In the rows, 128 means zero.
These are runs of 8 systems, one row a step. Runs of the same system follow the same rule from any start.
z696, seq 1, 11 rows:
[[163 179 157 162 156 149 121 111  93 100 118  99 134 128 154  71  97 153]
 [111 169 127 135 148 191 146 141 181 136 136 118 129 106 172  94  83  99]
 [ 65 129 131  80 113 158 113 125 174 109 129 160 170 142 107 141  78 113]
 [114  84 156  76 121  84 108 132 109  75 102 165 166 121 156 151 122 105]
 [152  92 179 143 116 113 188  97 106 109  98 112 158  93 144 139 174 114]
 [111 175 156 164 171 149 161  76 115 132  84 134 112 119 117 114 168 164]
 [ 72 165  83 127 172 137 132 135 157 154 125 150  79  81 152 123 147 119]
 [ 78  87  81 102 123 120 122 126 166 148 173 149 127 104  86 175 131 133]
 [143  58 117 126 140  73  74 118  94 123 124 143 124 145  96 174 136 148]
 [181  84 126 162 133 111 134 139  89 163 106  67 107 135 144 124 167 127]
 [145 168 128 170 140 165 153 146 140 175 137  85 109 179  97  98 161 153]]
z293, seq 2 (11 x 18):
[[177 111 158 125  97 122 147 135 117  88 171 139 153  53 157 142 124 109]
 [143 131 163 137 117 138 144  47  88 109 109 123 149 119 106 127  85 168]
 [113 141 121 123 164 105 157  80 131 168  84 139  96 162 172  97  91 110]
 [ 85 131  80 124 115 113 183 123 203 149 153 115 137 145 114 123 151  95]
 [106 149 109 106 119  85  81 137 154  63 130 162 156 141  96 137 175 139]
 [154 119 136 117 114 125  95 134 108  86  89 127 122  54 185 145 166 123]
 [137 112 141 136 107 193 145  75 112 154 101 109 106  97 118 162 139 184]
 [105 149 106 138 144 141 115 116 110 189 102 166  65 182 119 139 105 135]
 [103 118  54 134 113 115 144 181 136 160 183 118 101 139 137 126 135  89]
 [142 117 107 158 123 118  99 152 123  66 189 119 158 146  89 135 160 160]
 [171 124 156 160 151 146  66 142  93  81  88 110 143 116 165 108 115 120]]
z492, seq 3, 11 rows:
[[158 104 108 191  87 149 152 127 109 151 167 102 133 162  85 139 111  95]
 [130 148 120 164 142 120 112 117  87  78 146 128 148 206 127  88  94 142]
 [143 119 129 148 152 155 151 150 153  90 161 102 158 115 195  91 103 100]
 [ 96 135 170 134 132 199 130 129 154 102 136 117 186 115  85 126 101 135]
 [ 95 114 174  83 155 145  98 149 101 110 101 182 141 135 153 143  74 118]
 [102  83 158 117 105 132 192 147  97 154 116 128 141  97 141 152 137  69]
 [ 88 160 162 140 140  98 179  97  86 122 103 161 140 151  80 127 165 133]
 [106 164 113 126 181  77 147 123 119 118 118 158  98  90 180 100 147 110]
 [ 96 120  99 136 157 132 154  98 171 149 143 107 127  51 102 142 162 145]
 [116 115 122 119 174 102  54 100 148 133  95 157 114 125  85 155 137 160]
 [146  77  93 114 126 104  80 158 113 163  89  93  98 104 159 143 147 103]]
z318, seq 4:
[[139 162 145 151 130 169 112 108  78 115 125 147 100 134 105 144 145 212]
 [134 139 104 147 100 168 146 128  89 184 119 127  77 126 166 126  75  95]
 [ 93  99  94 163 128 130 167 139 142 142 189 105 154 177  81 122 110 101]
 [115 131 118 143 190  94  78 149 141  79 134 177 134 169 148 119 127 107]
 [144  90 156 123 136 138  96 148 111  87  94  87 173  71 164 118 124  99]
 [143 136 194 131 156 178 142 124 127 138 113 101 145 135 100 124 154 197]
 [117 188 158 103 116 157 138 157 128 188  93 165  86 132 143 125 112 104]
 [ 87 114 120 100  93  96 183 166 110 152 184 125 145 109  92 133 118  91]
 [137 135 126 160 178  56 123 110 103  95 170 183 122 140  97 135 146 141]
 [141 130 111 153 144 104  90  86  92 109  74 106 128  68 157 109 100  97]
 [125  96 129 129 163 156 151  83 156 162 120  56 142 124 113 110 120 177]]
z982, seq 5 (11 x 18):
[[124 105 158  96 185 159 155 137 164 182 131  94 121 128 154 105 112 169]
 [118 155 155 126 143 131 112 167 182 167 122 168 135 142  91 136 116  67]
 [108 118 122  73  90  70 109 171  87 137 137 111 145  80 100 131 128 109]
 [195  98 172 129 132  71 162  97 108 130 150 149 125 130 126 145 147 158]
 [151 178 139 176 129 130 116  65 106 151  74 119 115 115  94 107 106 121]
 [ 94 145  92  72 143 122 137 101 163 167 119 100  99 104 157  99 105 162]
 [139 121 112 123 128 107 141 123 229 142 151 163 130 132 126 150 143  88]
 [124 118 106 118  77 107  69 131 127  88 103 116 161  94  79 149 150 111]
 [174  91 148  95 105 117 121 109 103 109 107 121 112 132 171 150 162 191]
 [162 164 151 175 100 190 160  99 137 157  92 136  99 157 126 138 146 126]
 [ 60 195  78  94  96 157 125 137 124 138 129 122 104 133 115 110 119 155]]
z293, seq 6 (11 x 18):
[[138 165 110 147 178 176 114 103 181 134 133 111 106  99 171  98 106 156]
 [111 104 104 131 133 167  85 109 202 145 126 151 134 126 105 159  79  99]
 [108  66 107  73  90  92  82 147 118 122 114 136 145 162 118 160 106 108]
 [171  90 147 112  87  97 162 150  93 118 120 108 131 159 155 141 188 137]
 [159 197 156 164  99 155 163 127  98 123 109 102 120 144 123 100 175 152]
 [111 209 123 131 153 178 127 140 141 133 144 146  96 108 159  93  95 148]
 [106 108  97 141 140 158 122 122 172 122 187 172 128 100 132 157  70 104]
 [105  62 107 125 112  94  98 106 101  89 133 138 166 149  99 159  92 102]
 [136  77 137 120 134  85 145 117  83 107  88  90 145 167 166 115 161 131]
 [136 156 158 154 133 159 186 130 146 140  89  85 131 152 134 101 200 141]
 [ 85 213 144 115 146 174 117 163 160 137 115 156 117 119 110 113 138 137]]
z492, seq 7, 11 rows:
[[ 93 146 111 160 146 134 101 118 149 136 117 145 133  67  59 157 155 102]
 [ 95  87 102  98 169 100  72 125  75 124 112 135 101 118 134 148 131 178]
 [179  68 133 163 146 112 139 140 138 175 115 100 106 118 144 150 179 110]
 [123 179 119 158 129 132 104 145 100 157 101  80 118 155  65 104 160 143]
 [147 144 114  97 171 100 111 180 128 144 174 120  97 141 169  93 120 168]
 [179 119 133 150 114 132 132 150 173 163 190 101 147  82  87 133 111 112]
 [140 138 136 117 115 116  68 103  88 120 133 123 147 147  73 117  58 162]
 [173  77 138 110 133 108 139 118 128 141 125 104 133 144 200 106  73 108]
 [132 141 153 144  89 147 176 110 165 136 112  82 183 161  87 103 126  97]
 [101 184 148  71 126 106 112 134 135  82 113 157 153 166 143  92 101 141]
 [133 118 144  82  94 131 168 140 168 117 152 142 145  60 180 138 122 102]]
z458, seq 8 (11 x 18):
[[103 180 106 106 158 114 144 107 158 121 146 133 111  50 162  98 119 146]
 [114  92 122 109 151 121 125  77 170 139 162 159 128  61 107 171 106 154]
 [117  76 106 106 113  84  77  79 100 131  91 134 128 118  86 170 117 139]
 [137  71  98 112 103  88 134 119 114 154  85  70 118 148 143 135 176 127]
 [162 155 126 157 118 120 152 134 173 154 107  94 117 155 106 118 214 138]
 [143 208 105 114 112 141  90 167 165 132 140 128  98 107 117 105 157 155]
 [161 121 120  99 102 164 102 168 150 149 196 141 103  80 138 154 101 158]
 [174  95 142 145  88 145 100 118  92 144 161 151 126 144  85 169  77 133]
 [152 107 107 146  88 117 117 121  68 125 116  95 128 193 143 107  87 111]
 [151 129 119 161 129 139 174 131 165 120 141  86 148 202 164  82 131 105]
 [124 191 149 143 142 157 118 137 194  77 127 139 166 152 125  95 125 119]]
z982, seq 9 (11 x 18):
[[144 116 116  77 121 134  98 138 145 133 108 103 123 164 195  97  69 140]
 [141 120 161 127  85 160 182 148 181 140 138 107 175 158 124 121 118  77]
 [ 98 173 159  83  89 110 110 143 113  70 120 149 181 137  96 111 114 129]
 [159 127 154 102 104 110 161 124  93  96 129 155 127  92 209 125 108 116]
 [113 136 159 167 128 166 196  65 125 115 132 141 155 102 107 138 111 127]
 [ 52 157 105 106 165 117 109  86 120  96  91 171 117 131 142 120 102 138]
 [ 99  82  91 137 149 118 167 130 153 126 129 134 116 102 194 143 160  73]
 [ 92 108 134 163 155 137 130 127 145  90 129 130 162 118  71 159 196 138]
 [129 129 129 124 163 129  57 156  85 107  86 147  92 113 159 145 164 158]
 [144  99 128 161 136 185 165 158 108 188 140 106  83 105 145 151 156 137]
 [ 93 159 124 142 152 147 115 150 121 164 157 152 108 174  53 139 132 163]]
z582, seq 10:
[[110 152 183  83  96 127 190 150 117 132 147 180 134 164 114 147 149 141]
 [150 173 137 119 119  81 143 115 100  94 139 197 107 101 176 123 111 105]
 [114 130 104 143 141 120 186  65 106 103 167 110 131  77 149 112 116 162]
 [114 119 103 162 189 128 101  55 170 109 124 149 127 143 105 139 120 164]
 [ 87 101  70 141 149 126  86 120 159 139  75 102 129 104 133 130 136  81]
 [ 90  75 131 101 127 137 134 171 143 143 117  94 147 147  98 154 193 142]
 [171 133 168 122 113 118  89 184 113 133  98 166 105 130 125 160 182 117]
 [149 156 135 119  93 147 158 165  57 164 138 115  85  78 155 122 135 142]
 [155 145 128 142 138 137 160 115 116 160 201 158  89 153 116 134  97 185]
 [138 148  71 165 133  94  98 101 127 129 162 144 114 128 117 111  60  92]
 [ 99  90  86 129 142 113 122 119 129 106 160  58 175 150 110  96  96 138]]
z344, seq 11:
[[123 152 147 112  84 163 162  67 165 119  98 166 134 152 149 140  94 122]
 [ 85 151 106  94  81 107 164  87 137 113  97 182 117 159 156 140 127 103]
 [ 96 125  87 111  94  86 167  97 135  76 132 150 133 124 156 145 183 121]
 [123 135  90 150 128 125 122  91 137  59 117 140 118  93 163 141 195 154]
 [109 126  93 135 153 178  99 114 142 106  98 126  96  84 187 144 157 156]
 [ 76  85 104 133 172 184 117 138 150 152 108 138  96 124 153 167 150 137]
 [ 77  87 102 142 159 142 104 178 103 144 114 151 101 160 114 169 163 111]
 [113  94 120 145 143 127 119 206  63 125 149 110 117 143 124 138 180 126]
 [153 119 148 184 169 161 132 184  85 119 169  98 127 127 123 113 160 151]
 [136 158 153 172 184 182 113 171 100 142 155 114 126 119 123  93  92 133]
 [102 126 156 127 176 154 132 163 119 155 161 124 151 138 113 101  45 103]]
z696, seq 12 (11 x 18):
[[103 118 124 150 218  78 156 130 138 155 136 123 129  99 121 107 151 101]
 [ 98 124 115 141 173 100 114 123 162 167 130 101 147  89  53 125 139 108]
 [124 106 139  90 179  90  69 156 137 170 117 111 126  99  85 130 136 157]
 [172  92 156 100 134  99 117 167 146 210 118 113 108 112 106 144 143 115]
 [156 146 151 105 104  89 141 135 118 198 111 109 110 162  70 125 138 145]
 [169 185 125 101 121  60 135 149 133 168 144 133  96 146 131  89 132 141]
 [183 172 107 114  83  93 136 119 179 153 172 116 123 105 112 102 107 121]
 [177 155 117  90  95 111  80  91 161 120 140 125 132 130 114 115  74 175]
 [192 121 125  90  92 125  95 107 171 128 106 124 117 137 194 121  91 131]
 [157 132 135 105  53 156 150  92 176 117  95 112 139 172 154 131 132 137]
 [132 179 130 108  85 136 127 111 144  69  96 160 129 171 169 124 160 152]]
z344, seq 13:
[[129  92 151 130 172 123 137 187  91 154 190 138 127 171 105 129 106 140]
 [159 129 142 189 137 115 127 169  81 129 162 110 151 136  94 103 106  73]
 [137 154 155 129 145 129 124 140  90 112 149  75 169 139 104  70  83 156]
 [171 139 189 131 166 119 142 122 166 132 142 131 164 138 141  90  68 106]
 [113 163 166 114 107 122 134 107 148 139  93 127 172 113  88 106  76  71]
 [120 133 175  52 108  70 146  94 126 118 112 152 162 135 114 124 100 144]
 [176 132 154 119  94  66 171  78 141 124 106 151 135  93 137 137 150  95]
 [122 175 113 116  95 107 145  57 132 129  90 117 118  84 110 120 157 161]
 [137 139  97  86 147  93 129  82 178 145 127 156  81 101 166 136 137 172]
 [117 110  62 132 109 122 108 102 184 158 117 136  97  83 121 164 147 101]
 [108  93  68  99 103 123  69 117 129 131 116 121 106 142 102 166 153 181]]
z582, seq 14:
[[156 127 152 151 100 132 101 149  67 128 104 152 116 192  92 153 152 133]
 [157 157 119 145 119 133 144 173  76 139 124 108  95 151 194  85 122 109]
 [142 157 138 167 144 161 187 152 143 135 215 118 133 136 115 103 121 144]
 [110 174 123 142 151 140  72 128 136  91 156 168 148 124  98 110  57 116]
 [101  69 125 105 136 140 117 119 118 110 128  93 176 108 155 116  55 103]
 [132  77 182 149 139 127 151  92 139 116  96 126 184 180  92 143 134 117]
 [114 177 161 122 139 110 127 131 118 124  38 134 133 150 145  96 153  85]
 [101 147 157  87 145 135 204 158 151 144 137 119 127  96 174 104 170 134]
 [126 162 160 121 146 115 140 116 153 121 159 204 121  76  96 163 143 144]
 [ 98 123  98  96 128  98 101  88  79 121 114 150 102  57 145 143  91 139]
 [131  47  98 136 155 100 156  69 124 152 140 106 114 139 134 155 134 163]]
z458, seq 15, 11 rows:
[[162 148 112 181 164  88 124 126 100 139 173 109 114  81  83 112 153 145]
 [159 124  98 146 179 114  72 120 125 148 150  81 109  93 115 102 100 168]
 [158  80 124 118 163 121  82 128 173 183 134  89 133 137 101 122  82 142]
 [153 112 156  87 113  90  85 150 153 159 107 101 162 171  80 117 102 119]
 [179 142 169  79  86  86 132 171 130 132 115  96 154 140 142  97 131 113]
 [198 177 185 123  83 129 171 127 143 136 131 115 142  98 142  99 128 123]
 [161 199 141 119  92 143 141  77 137 121 130 142 119  97 138 104  77 149]
 [131 126  93 101  95 130 138  61 162 123 148 148 123 117 159 130  57 135]
 [120  84  98 118  77 114 136  62 163  93 130 142 160 157 117 156 101 115]
 [118 106 102 125  80 118 113  91 137  60  79 115 159 162 145 138 165 124]
 [124 132 120 135  99 178 142 126 163  98  79 111 127 131 178 139 201 128]]
z318, seq 16 (11 x 18):
[[ 91 152 118 140 172 121 117 125 120 102 148 169 117  38 112 146 152 136]
 [112  88 123 135 157 143 105  90  90 154 110 139 107  51 108 170 107 144]
 [108  79 116 148 149 134 124  89 106 194  83 117 102 156  89 156 125 138]
 [100 110  86 129 142  96 120 153 130 184  89 103  99 183 124 121 161  95]
 [138 115  92 130 139  86 108 196 157 136 145  84 128 122 126 111 187 106]
 [176 145 132 133 139 121  58 171 148 112 152 112 130  84 100 123 156 156]
 [181 139 153 107 104 151  61 135 110 152 124 114 117  94 109 133  80 165]
 [168 120 151 107  85 130 131 117 111 184 138 116 124 173  95 129  66 145]
 [146 151 124 121  99  75 150 128 132 138 140 139 135 216 119  97  98 100]
 [144 153 113 119 120  61 141 133 147  74 154 118 165 142 160  78 120  99]
 [162 151 152 128 146 118 130  94 175  62 145 120 168  86 152  99 127 155]]

Which system made each of these runs?
seq 17 (2 x 18):
[[121 156 136 157 125 177 129 105 167 111 116  72 172  87  89 107 143 141]
 [ 99 148 137  74 164 167 103 135 163 154 131 168  97 128 145 136  98 181]]
 -> z318
seq 18, 2 rows:
[[172 154 168 134 159  66 133 144 135 123 145  97 165  86 107  82 137 115]
 [158 163 174 117 142 125 108 105 153 136 122 105 158  56  89 102  93 147]]
 -> z344
seq 19:
[[135  66  79  98 131  89 111 141 113 143 141 119  87 130 178 147 143 149]
 [183 102 110 194 120 112 130 126 121 142 153 107 118 121  80 153 184 134]]
 -> z582
seq 20 (2 x 18):
[[149 145 110 166  54 174 140 143 127 105 110 127 115 134 149 152 177  94]
 [ 94 163 111 114  97 193 112 136  87  90 131 130 112 149 141 130 121 191]]
 -> z293
seq 21, 2 rows:
[[ 75 158 124 105 106 117 163 153  64 100 122 134 137 172 154  96 114 111]
 [132 124 140 160 162 119 205 128 136  99 168 157 137 127 183 120 150 100]]
 -> z458
seq 22, 2 rows:
[[ 74 136 136 168 180 120 186 112 112 135  94 119 131 128 112 118 185 111]
 [ 89 168 131 118 204  84 110 152 115 118 118 144 116 106 123 102 165 145]]
 -> z344
seq 23, 2 rows:
[[132 126 145 162 150 123 127 155  40  71 157 153 135 111 149 124 125 121]
 [115 105 141 181 177 166 168 104  82 115 140  91 144  97 142 107 107 134]]
 -> z293
seq 24, 2 rows:
[[170 117 118 169 108  92 113  97  92 139 159 122 130 124  46 146 119 140]
 [169 130 111 144 168 113  88 124  85 148 127  84  98 125 154  90  97 166]]
 -> z696
seq 25 (2 x 18):
[[149  81 128 104  80  99 158 122 130 117  96  91 146 110 168 139 176 105]
 [146 160 145 155 120 153 140  90 151 118  89 122 118 135 107 140 208 176]]
 -> z344
seq 26 (2 x 18):
[[118  56 124 141 143 133 123 119 138 169 112 116 128 193  80 168 146 137]
 [138 140 121 140 117  88  97 180 107 148  82 127 112 167 119 121 170  73]]
 -> z582
seq 27 (2 x 18):
[[ 77 140 140 147 164 187 181 154 118 111 117 139 122 122 183 118 159 102]
 [ 64 157 150 143 187 163 158 126 118 120 136 191 119 119 112 142 137 135]]
 -> z458
seq 28 (2 x 18):
[[188  96 142 132 121  82  83 175 116 103 115 129 134 142 157 135 166  94]
 [164 158 163 151  97 162 151 150  80 137 121  69 130  93 120 106 162 152]]
 -> z582
